[[ -2.187   9.224  -5.898   5.363  -0.612   7.788   2.274  10.753  -4.939
   -6.371   5.670 -20.637  13.648]
 [  1.044   6.902   4.520   3.161   1.832 -14.100  10.152   2.399 -10.666
   10.806  -4.907  14.225  -1.367]
 [  1.268  -9.143  11.797  -2.169  14.063  13.392   2.465 -10.350  18.431
   12.667  10.273  12.807   1.893]
 [  0.994   9.420   5.093   4.579   1.938 -14.532  15.584   3.021 -10.588
    9.936  -7.731  13.444  -1.080]
 [  0.766  -1.223   1.344  -4.644   5.666  -5.236   2.187  -6.694  -7.517
   13.114   5.421  21.341   0.599]
 [  1.766  -5.280  13.324   1.399  14.076  13.922   2.730  -8.261  20.878
   11.736  10.027  12.173   0.641]
 [  0.629 -11.702   6.662  -5.107  12.848  10.306   1.563 -11.549   9.351
   13.429   8.957  14.763   3.800]]	3.800

[[ 0.125 -0.032 -0.036 -0.022  0.207  0.162  0.116]
 [ 0.016  0.111  0.102 -0.082 -0.067  0.031 -0.056]
 [ 0.114  0.012  0.017  0.133 -0.052  0.155  0.141]
 [ 0.140  0.270  0.149  0.192  0.039 -0.017  0.161]
 [-0.061  0.041 -0.004 -0.053  0.063  0.023 -0.035]
 [ 0.181  0.185  0.095  0.186  0.161 -0.010  0.202]
 [-0.101  0.058 -0.067  0.102 -0.066 -0.013 -0.049]
 [ 0.010 -0.030 -0.007 -0.151 -0.088  0.097 -0.206]
 [ 0.185  0.175  0.120  0.149  0.163  0.145  0.058]
 [ 0.075  0.234  0.019  0.145  0.035 -0.023  0.271]
 [ 0.144  0.117  0.025  0.210  0.034 -0.051  0.230]]	0.230

[[ -37.2  -25.6   -3.8  -45.0 -165.8  -60.4  -53.3   -9.8  -64.6 -148.0]
 [ -34.9  -71.9   -5.3   54.4  -60.5  -27.5  -11.8  -12.3  -72.3  -49.2]
 [  -4.2  -36.3  -20.2  -22.1  -79.8  -69.2 -112.0  -44.4  -52.8 -126.0]
 [ -13.6  -10.8 -117.5 -214.4   -1.2  -10.9  -87.7  -19.3  -52.9   -0.9]
 [  -1.2  -25.9   38.3   62.9  -78.6   -9.6  -32.6  -79.2  -43.9  -66.7]
 [-142.4  -43.4   31.8 -132.0 -110.4  -63.8   -9.5 -109.1   -6.5   -6.0]
 [  18.3  -19.8  -15.8  159.0  -22.2  -39.7  -55.9   32.6   26.4  -74.6]
 [ -16.9  -61.0   80.3  -10.8   50.0  -39.4  -26.6  -84.1   -9.5  -78.0]
 [ -29.2   -8.5  193.4   20.2    5.5  -52.2  -54.7    1.2    1.9  -57.0]
 [ -95.5  -53.6  100.9 -172.5  -84.0  -69.0  -15.1  -31.6  -34.9   70.9]
 [ -96.2  -56.9  -88.0  -32.3  -28.6   -5.4  -73.2  -72.2  -21.1   -7.8]
 [ -92.1  -29.7    2.9  -63.4 -146.7  -36.6   -3.6   22.6  -67.8  -87.8]]	-87.8

[[ 1.62  0.46 -0.37  1.87 -1.15  0.35  1.53  0.76 -0.32 -1.69  1.68 -0.48
   0.96  1.68  1.77]
 [ 1.58 -0.29  1.03 -1.54  1.48  1.52 -1.11  0.83  1.35 -1.47 -0.71  0.08
   1.76 -0.18  0.33]
 [-1.67  1.51 -1.56 -1.90  0.78  1.03 -1.98  1.02 -1.24  1.63 -1.45 -0.54
  -0.72 -1.14  1.15]
 [-0.01 -1.57 -0.64  1.18 -0.77 -0.78 -0.45 -0.88 -0.17 -1.72 -1.92 -1.41
  -1.41  1.13 -1.85]
 [-0.70 -1.32  0.99  1.22 -0.87 -1.15 -0.20  1.09 -1.09 -0.97 -0.12  1.08
   1.14  0.67  1.33]
 [-0.25  1.53 -0.22  1.23 -1.27 -1.70  0.78  1.36 -1.42 -0.69  1.89 -1.87
  -0.09  0.41  1.46]
 [ 0.03 -1.21  0.88 -0.28 -0.56 -0.90 -0.91  0.57 -0.20  0.64 -0.85 -0.42
  -1.69 -0.12  0.68]
 [ 1.20  1.05  0.27  0.60 -1.09  1.75  1.28  0.87  0.43 -1.99 -1.59 -1.99
  -0.50 -0.21 -1.97]]	-1.97

[[ 0.8 -0.9  0.3 -1.0 -2.3 -0.1 -2.1 -1.4 -1.8  1.8 -1.1]
 [-2.0 -1.4 -0.1  0.0  0.9 -0.5 -0.4 -2.2 -0.9 -0.7 -1.0]
 [-1.4 -1.0 -1.1 -0.8 -0.9 -0.6  0.0 -0.1 -0.4 -1.1 -0.6]
 [-1.4 -1.5 -1.2  0.2  0.4 -1.4 -0.4 -2.3 -1.1 -1.4 -0.6]
 [ 0.7 -0.5 -0.1 -0.9 -2.2  0.3 -0.9 -0.4 -1.1  0.8 -0.8]]	-0.8
